In the rows, 128 means zero.
First come named turns, each shown by rows before and after it. For each pair of rows after them, which turns, in which order, take the first row to the second? The first pair is done for you.
q334:
[196 103 140  97 155 115 122 129 115 118 134 148]  ->  [132 117 114 121  97  79 105 133 124 108 178 103]
[110 105  86 119  60 117  97 121 144 130 187 138]  ->  [163 178 146 156 154 125 131 151 193 100 136 160]
[134 141  73 116 107 105 108 120 129  98 153 106]  ->  [177 163 102 120 158 123 125 129 143  92 118 131]
q158:
[134 138 146 153 138  80 144 175 189 130 134 151]  ->  [ 99 138 132 161 109  76 134 166 179 126 153 120]
[124 165 126 130 156 103 133 134 160 103 131 104]  ->  [104 152  99 109 100 101 111 121 146 124 154 118]
[ 96 151 141 163  98 126 165 130 137 140 129 151]  ->  [107 145 139 154  95 131 163 130 136 149 127 167]
q699:
[175 165 130 140 190 137 119 120 167 100 112  96]  ->  [182 175  97 113 135 137  82 100 171 123 141 135]
[133 126 152 108 171 118 130 116 141 129 113 132]  ->  [140 133 138 100 164 117 115 104 145 125 128 129]
[186 105 134  76 156 133 110 119 111 140 132 147]  ->  [181  97 141  78 148 130 120 127 105 149 126 159]
[110 132 113 129 116 151 110 109  93 137 119 109]  ->  [105 128 115 129 111 148 113 113  91 143 117 115]
q790:
[124 104 107  96 113 140 121 106  97 156 129 150]  ->  [132 109 150 128 173 123 163 145 123 131  99 135]
[123 136 152 150 152 139 155 139 124 124  97 117]  ->  [114 135 113 125 104 153 115 103  98 142 122 124]
[134 131 109 121 153 117 145 140 123  83 157  78]  ->  [146 105  89  90 111 115 127 133 115 114 174 121]
Pairs:
Each pair is two turns apart.
[155 121 126 121 146 134 128 114 142 115 110 118]  ->  [140  92 121 117 123 111 132 133 146 120 124 126] : q334, q790
[146 145 129 122 128 120  99 135 163  98 143 104]  ->  [151 127 133 118 125 109 107 150 171 109 143 131] : q158, q790
[108 114 157 142 111 105 156 167 128 157 108 185]  ->  [120 150 162 165 166 112 152 150 146  94 115  97] : q158, q699
[ 96 106 125 143 116 123 134 132 117 128 123 104]  ->  [105 100 132 142 125 115 144 142 122 130 116 115] : q790, q790
[110 187 116 136 111 123 101 118 141 120 130 123]  ->  [109 162 140 137 112 105 127 152 145 145 114 169] : q699, q790
[151 117 133 134 143 150 131 135 114 130 105 128]  ->  [118 133 112 145 115 141 115 126 112 121 124  96] : q790, q334
[ 61 120 113 149  86 123 116 132 122 164 163 130]  ->  [139 182 152 160 185 148 130 134 164 125 122 137] : q334, q699
[115 117 101 103  88 109 109 110 121 139 160 102]  ->  [108 144 125 136 127 109 132 121 127 109 139  61] : q790, q790
[136 133  98 118  85 103 109 130 153 166 147 174]  ->  [128 198 122 162 131 107 121 131 174 129 128 131] : q334, q790
[124 175 123 134 110 140 140 128 133 132  99 151]  ->  [114 135 131 130 117 149 157 131 109 142  87 150] : q334, q699
[130 122 137 127 121  95 130 144 152 113 155 110]  ->  [150 119 139 116 133 100 132 146 156 122 150 137] : q158, q158
[128  65 121 111 107 100 133 147 126 145 139 133]  ->  [134 122 117 136 140 113 117 123 141 100 154  65] : q790, q699
[153  73 112 124 136  99 118 161 124 142 142 107]  ->  [131 123  95 142 117 107  94 137 121 126 158  73] : q334, q790
[103 201 122 158 140 145 136 138 120 142  96 156]  ->  [ 99 173 129 150 141 143 149 148 111 159  85 171] : q790, q699
[112 176 134 149 128 124 133 118 150 114 126 112]  ->  [156 159 140 128 142 125 135 125 158 129 117 158] : q790, q158
[151 106 146 122 192 126 131 128 128 109 104 102]  ->  [114  76 107 103 122 112 103 112 105 124 146  89] : q334, q699
[125 180 141 125 113 145 141  75 138 101 121 122]  ->  [133 127 160 109 106 128 171 109 135 136 105 179] : q790, q699
[149 162 150 156 182 128 139 149 153 101 111 108]  ->  [176 112 139 112 148 115 134 158 157 142 126 182] : q790, q790
[ 98  67 129 133 130 131 147 120 112 129 106 121]  ->  [ 81 102 104 134  93 134 114 103 116 130 132 120] : q334, q790
[117 116 114 135 138  83 109 148 149 119 137 135]  ->  [118 141 110 143 160 115  99 120 130 101 123 104] : q334, q790
[123  98 137 147 146 108 151 147 113 142 110  68]  ->  [126  97 107 121 116 132 123 112  82 155 122  74] : q334, q790
[ 99 141 148 157 128 104 146 156 144 117 107 128]  ->  [109 110 150 139 151 125 154 142 117 116  91 113] : q334, q158
[118 126 124 127 128 127 119 113 123 127 132 106]  ->  [144 125 136 120 147 131 128 119 131 129 117 129] : q158, q158
[157 106 144  73 184 127 139 146 145 126  97 148]  ->  [102 137  92  77 125 155  92  88 104 122 129  93] : q790, q158
[121 149 136 145 113 141 139 137 155 151 142 165]  ->  [120 162 146 158 138 143 144 136 161 131 138 138] : q158, q699
[ 81 145 128 130  96 137 140 111 103 174 119 160]  ->  [ 88 176 136 143 106 137 142 115 119 168 114 165] : q334, q790
[106 127 134 140 158 166 136  96  85 115 105  75]  ->  [ 96  96 118 117 115 165 129  96  70 149 111 121] : q158, q699
[180  83 140 106 139  98 124 134 161 105 165 113]  ->  [182  93 144 112 144  97 126 135 166 101 163 109] : q334, q334
[172 116 120 109 139 108  83 134 135 116 141 151]  ->  [165 125 125 121 138  98  85 141 149 104 145 140] : q334, q158
